In the data rows, zero lies at 4.5, halfway between 4 and 5.
Here is a table of points, one per row:
[6 4 6 3 8 4 5 4 7 8 5 3 5 4 8 4 3 0 5 4 5 3 6 2 5 6 5 4 6 3 7 3]
[4 4 5 2 5 6 3 5 3 5 5 6 4 6 3 5 4 3 5 4 4 5 5 5 7 3 5 5 5 5 4 7]
[5 4 4 3 3 3 4 6 6 6 2 5 5 3 6 4 5 4 6 5 4 6 5 4 6 5 5 3 3 4 5 4]
[5 8 5 6 2 5 6 5 3 3 7 5 4 4 0 7 5 4 4 3 4 5 5 8 5 3 3 3 4 1 6 3]
[3 5 4 5 3 4 2 6 5 3 4 4 6 6 4 5 4 4 2 3 4 7 4 5 4 4 6 5 3 6 5 5]
[6 2 4 2 5 5 5 2 5 5 1 3 4 4 7 1 3 2 4 4 5 6 2 7 3 5 3 6 2 7 4 5]
[4 7 6 2 5 4 4 3 3 5 4 7 3 2 4 6 4 5 6 5 4 6 0 9 7 6 3 5 4 6 5 3]
[4 8 5 6 4 7 5 4 6 7 6 5 5 3 6 5 3 6 3 4 3 7 5 7 6 6 4 2 6 6 6 3]
[3 6 2 6 6 6 4 4 5 6 9 3 5 2 6 7 4 1 4 5 4 4 4 2 4 5 4 1 7 3 4 7]
[7 4 6 4 3 7 6 1 5 4 5 7 4 4 7 5 6 6 2 4 5 2 6 5 1 2 5 3 4 4 2 5]
[8 3 4 6 0 6 4 3 6 1 1 8 4 9 4 5 9 9 3 7 9 3 5 6 3 0 5 8 1 8 1 5]
[4 8 2 6 3 4 5 8 5 2 8 5 5 7 2 6 6 6 4 4 4 9 3 6 4 3 5 3 1 6 4 6]
[6 4 4 5 4 4 9 7 4 2 3 8 7 4 6 3 4 8 6 4 5 4 8 5 6 3 5 6 6 4 7 3]
[5 2 3 7 6 4 4 3 6 4 4 5 3 6 4 7 6 1 3 4 5 3 4 6 2 6 7 3 6 4 3 6]
[4 4 5 4 4 2 3 5 4 5 5 4 4 4 4 3 4 6 3 1 4 4 5 6 2 4 3 6 4 3 5 6]
[5 7 5 3 5 3 6 2 4 2 5 5 3 4 4 5 6 2 8 5 2 2 0 6 8 4 4 3 4 5 5 5]
[6 3 4 8 5 4 4 2 6 5 3 6 3 4 5 3 7 4 4 7 5 3 5 4 3 4 7 4 2 4 5 6]
[4 3 3 7 4 4 7 3 6 4 6 4 5 3 6 3 4 4 5 5 4 1 6 2 3 7 4 3 4 1 5 5]
[7 2 4 3 4 3 5 3 3 2 1 8 5 7 3 6 7 9 6 4 6 5 5 7 4 0 5 7 2 5 5 3]
[3 5 3 7 7 3 5 4 5 3 8 4 3 5 3 5 4 6 3 4 6 4 3 4 3 4 4 2 5 4 1 9]
[6 5 3 1 3 4 5 2 6 4 3 6 5 5 4 7 7 5 6 7 2 7 2 4 5 4 1 3 0 8 4 2]
[7 2 5 3 4 4 2 3 6 3 2 3 2 8 4 3 5 3 2 7 6 3 4 3 3 5 6 8 2 3 4 6]
[4 4 3 3 5 4 5 3 3 3 4 7 3 5 5 4 3 5 6 5 6 0 5 6 5 5 7 7 4 6 3 2]
[2 5 4 9 5 4 6 7 7 4 6 6 3 4 3 7 6 4 9 5 6 3 9 1 5 3 8 3 5 2 4 8]
[6 5 4 2 7 6 6 6 4 8 2 3 5 2 6 4 1 3 5 7 5 5 3 4 6 5 3 8 7 4 6 2]
[6 1 2 4 5 4 7 5 3 3 4 5 4 5 5 6 2 5 6 4 6 5 3 2 4 2 4 6 7 3 3 4]
[5 6 4 5 6 3 8 7 4 6 6 4 5 2 7 4 0 3 5 3 4 6 3 6 8 7 4 4 5 4 4 2]
[6 4 3 3 5 5 7 2 3 6 3 6 6 3 7 7 0 5 5 4 5 4 3 4 9 3 2 8 5 3 8 0]
[5 4 4 4 5 2 3 8 3 1 4 3 5 4 6 4 4 5 4 4 5 9 4 5 4 8 4 6 5 4 5 4]
[5 3 3 6 2 6 5 6 4 1 5 5 7 5 2 4 5 7 4 3 6 3 5 6 0 6 5 4 4 7 1 5]
[4 2 4 6 3 5 4 4 6 3 3 5 7 6 3 4 7 7 5 4 6 5 7 5 4 4 7 5 2 6 3 7]
[5 6 4 5 0 4 2 3 5 4 4 7 5 7 3 5 8 9 4 3 5 6 4 6 2 2 5 4 3 7 2 5]
[3 6 6 6 4 4 3 9 4 5 6 4 5 4 3 4 5 4 7 5 2 5 5 5 8 4 5 4 4 6 4 1]
[7 4 4 4 3 4 8 4 6 4 3 4 7 4 6 5 4 7 5 5 4 4 4 7 5 3 2 6 3 5 6 2]
[4 7 4 2 2 7 7 4 4 4 3 7 3 6 4 5 5 4 5 4 4 6 3 7 6 3 3 5 2 6 5 2]
[7 3 5 3 3 4 3 3 1 3 3 6 7 2 4 6 4 4 5 4 5 2 5 7 6 7 4 6 6 5 5 0]
[4 4 5 4 2 4 5 4 5 4 5 5 3 4 4 5 2 4 4 6 2 4 3 7 6 7 6 4 3 4 4 2]
[8 5 1 5 4 3 5 5 7 5 1 3 3 7 4 1 5 8 4 8 3 5 6 3 1 3 5 5 0 5 4 5]
[5 4 5 0 7 5 2 5 4 9 3 2 5 4 6 3 2 3 4 8 2 6 2 3 7 3 5 4 5 1 7 3]
[6 4 7 4 4 6 2 4 3 5 3 5 4 8 1 5 9 9 5 7 3 8 3 3 5 1 5 5 3 5 4 4]
[4 1 1 6 6 4 5 2 6 5 5 5 3 4 6 5 4 8 4 4 8 1 5 4 2 3 5 4 6 2 1 8]
[3 3 3 5 5 3 5 5 2 3 4 6 8 4 6 5 5 8 5 5 5 8 5 4 6 6 5 6 4 6 5 4]
[4 4 6 7 5 5 6 6 6 6 5 2 4 7 5 6 6 3 5 6 3 3 7 1 3 2 6 3 5 3 6 7]
[6 4 3 7 5 4 5 2 5 3 5 7 3 6 3 8 5 5 6 5 4 3 4 4 7 2 5 5 4 5 4 5]
[3 3 3 7 5 4 4 7 9 5 6 5 7 2 7 5 4 5 5 0 5 5 5 4 4 3 7 4 5 3 4 6]
[4 2 3 5 8 1 4 5 6 6 4 5 5 2 6 4 0 4 1 3 7 1 3 5 3 6 5 7 7 5 4 4]
[4 6 3 4 9 4 5 6 5 5 6 3 4 2 6 2 3 2 4 6 5 6 5 1 5 9 5 2 4 4 4 4]
[4 5 6 1 2 6 2 3 3 7 1 5 2 7 1 4 9 8 5 8 3 4 3 5 6 0 6 7 4 5 5 3]
[2 6 5 5 4 7 3 3 5 3 4 6 3 5 4 4 5 7 5 5 5 0 4 4 9 2 6 5 5 6 3 5]
[6 7 5 5 3 4 6 6 4 4 3 5 4 3 2 4 6 4 5 6 2 4 5 5 6 5 5 5 2 7 6 3]
[4 5 4 6 8 4 5 6 8 7 7 5 4 2 4 3 3 1 4 3 6 1 7 2 5 4 6 3 6 4 4 5]
[6 3 5 4 6 4 7 7 6 5 2 5 8 5 5 2 3 5 3 1 8 3 9 3 3 3 5 7 8 3 7 4]
[9 5 6 5 2 5 9 2 3 3 3 5 4 5 5 3 4 4 3 6 5 1 7 3 5 3 3 8 4 2 9 2]
[3 6 5 5 5 3 2 9 5 4 5 2 4 5 4 6 2 2 5 4 2 7 2 3 8 3 6 5 5 6 4 5]
[7 2 4 5 6 6 6 0 2 4 6 4 2 7 4 5 6 2 3 3 5 1 3 7 2 5 3 3 5 4 3 6]
[2 6 3 4 2 6 4 5 4 3 5 5 7 3 2 4 6 8 5 5 4 7 4 5 6 6 5 4 5 6 3 3]
[6 3 3 6 7 3 6 3 2 5 8 6 6 1 5 5 2 4 1 4 6 3 3 4 5 9 2 4 5 3 3 3]
[4 6 6 3 2 4 5 1 4 3 4 6 4 4 3 4 5 6 8 2 5 5 4 9 5 3 2 2 6 5 5 2]
[6 3 4 5 5 6 3 4 4 4 3 2 3 4 4 2 4 4 2 6 6 6 2 5 3 5 5 7 4 3 7 6]
[2 5 4 3 3 3 3 6 4 3 4 4 4 3 4 7 3 2 3 0 5 5 2 8 4 5 4 3 4 8 4 6]
[1 4 3 7 5 2 4 7 8 5 4 3 2 2 8 4 2 4 5 4 5 4 4 1 6 3 7 5 8 2 4 6]
[2 5 2 5 4 5 1 5 4 2 4 6 5 7 0 5 6 7 6 5 4 5 3 4 7 2 8 5 4 5 3 7]
[4 3 5 6 4 4 4 6 6 4 6 5 5 5 4 5 4 7 5 4 4 4 7 3 3 6 5 4 5 4 2 7]
[7 6 8 5 3 7 4 5 4 6 5 4 4 6 4 3 5 4 5 7 3 3 7 4 7 4 5 5 5 4 7 3]
[5 8 9 1 5 6 4 6 0 5 4 4 3 3 1 6 3 3 6 4 2 6 2 8 7 6 3 5 8 6 5 1]
[4 6 5 6 7 4 6 7 4 6 6 4 7 0 6 4 0 4 3 4 5 3 5 4 5 7 4 4 7 2 6 1]
[5 3 1 5 6 5 9 2 8 5 5 6 1 5 6 3 4 4 8 6 6 1 5 4 4 3 5 3 6 3 3 9]
[4 4 3 6 8 4 6 4 6 5 6 3 3 6 5 3 3 0 4 3 3 3 3 3 4 6 4 2 6 5 5 6]
[4 3 1 6 6 4 8 3 6 5 2 7 2 5 8 2 4 3 6 4 5 1 5 4 3 4 5 4 6 4 4 5]
[5 7 7 4 2 5 4 5 5 7 4 4 4 3 3 6 5 7 6 4 3 8 3 7 8 4 4 4 4 6 4 3]
[5 4 5 9 5 7 3 0 5 6 7 2 2 9 3 4 8 1 6 6 5 3 8 3 1 4 6 3 5 3 4 9]
[6 3 7 5 5 6 7 5 6 4 6 7 4 3 5 6 3 3 6 1 5 4 5 6 5 2 2 3 7 3 3 3]
[3 4 3 4 7 5 5 7 7 7 3 5 4 7 4 3 4 4 6 8 3 5 6 4 6 4 8 5 4 6 4 4]
[6 3 4 0 5 4 3 4 3 5 2 7 6 3 5 5 4 5 5 5 4 7 4 8 3 7 1 6 4 5 2 0]
[4 7 5 5 4 3 5 8 4 6 7 2 4 2 4 5 1 5 4 7 4 8 2 6 5 8 3 3 3 5 4 3]
[5 2 4 5 9 3 7 4 6 8 4 2 4 0 9 2 1 1 4 5 5 0 6 0 4 9 3 5 8 1 5 6]
[6 4 4 6 5 4 5 4 6 2 4 6 2 6 4 5 6 7 8 4 5 5 4 8 4 4 7 5 4 5 4 5]
[6 5 3 3 4 5 3 5 6 7 5 5 4 3 4 4 6 3 6 4 4 3 5 5 4 4 5 6 5 4 5 3]
[6 4 4 2 3 3 6 4 5 4 6 3 5 5 3 5 3 6 6 5 3 9 4 6 5 6 0 4 3 4 4 3]
[4 4 0 5 8 3 8 3 8 5 3 4 2 4 7 6 1 5 5 4 4 3 3 2 4 4 4 3 4 6 2 6]
These points spread out most along one direction. Take the direction at right angles to it along which they spread out most. Then take the direction at right angles to both along which they spread out most. Go by this last direction. For each point below, how far along it does it lie, from 0 to 99? The average is 50, and the first point in the table lies past the average. One standard deviation of the points above along it is 16.
[7 1 3 8 6 3 6 3 5 4 3 4 5 5 3 3 6 5 3 3 8 3 6 6 1 7 5 6 4 5 1 6] >> 64
[4 8 6 3 3 2 1 6 4 3 5 0 5 2 3 9 2 7 4 1 4 8 0 7 6 5 1 2 5 6 1 2] >> 21
[6 5 4 5 6 4 9 2 7 5 6 4 2 4 8 4 3 1 4 4 4 3 4 3 6 4 2 2 4 4 5 6] >> 55
[5 6 6 5 2 5 3 3 4 5 6 2 6 7 3 4 9 4 5 6 2 7 5 3 3 4 3 3 3 5 4 8] >> 28
[5 6 4 6 5 3 8 0 6 6 6 4 2 2 5 5 2 3 5 3 5 0 4 4 1 4 2 4 7 2 1 6] >> 59
[3 1 2 5 6 6 3 5 4 4 4 4 4 5 4 6 5 6 4 7 5 5 4 3 4 4 7 5 4 6 3 6] >> 42
[6 7 6 3 5 5 5 4 6 7 4 6 6 3 7 5 3 1 4 2 1 5 4 3 5 5 4 4 6 5 7 3] >> 52
[2 7 8 4 2 4 2 3 3 4 8 3 5 0 3 6 3 4 5 3 4 7 4 7 6 7 3 1 6 6 4 4] >> 21
[3 3 4 1 3 5 4 2 5 4 4 7 5 4 3 7 5 6 3 2 6 5 3 6 3 5 6 5 4 7 3 8] >> 48
[6 6 4 6 7 3 9 7 7 6 5 4 3 4 8 5 4 1 7 4 3 4 7 2 4 2 5 4 5 3 5 6] >> 45
[6 3 3 7 7 6 8 1 3 8 6 4 5 4 6 2 3 2 4 5 6 1 5 0 5 8 5 5 7 3 4 4] >> 67
[7 3 4 4 6 5 5 4 2 5 5 5 4 2 6 2 3 4 3 3 6 5 5 4 5 8 3 4 6 5 3 2] >> 64
[5 4 4 4 7 3 6 4 5 4 4 6 1 6 4 3 5 4 8 5 5 3 5 4 4 3 4 4 6 4 3 6] >> 53
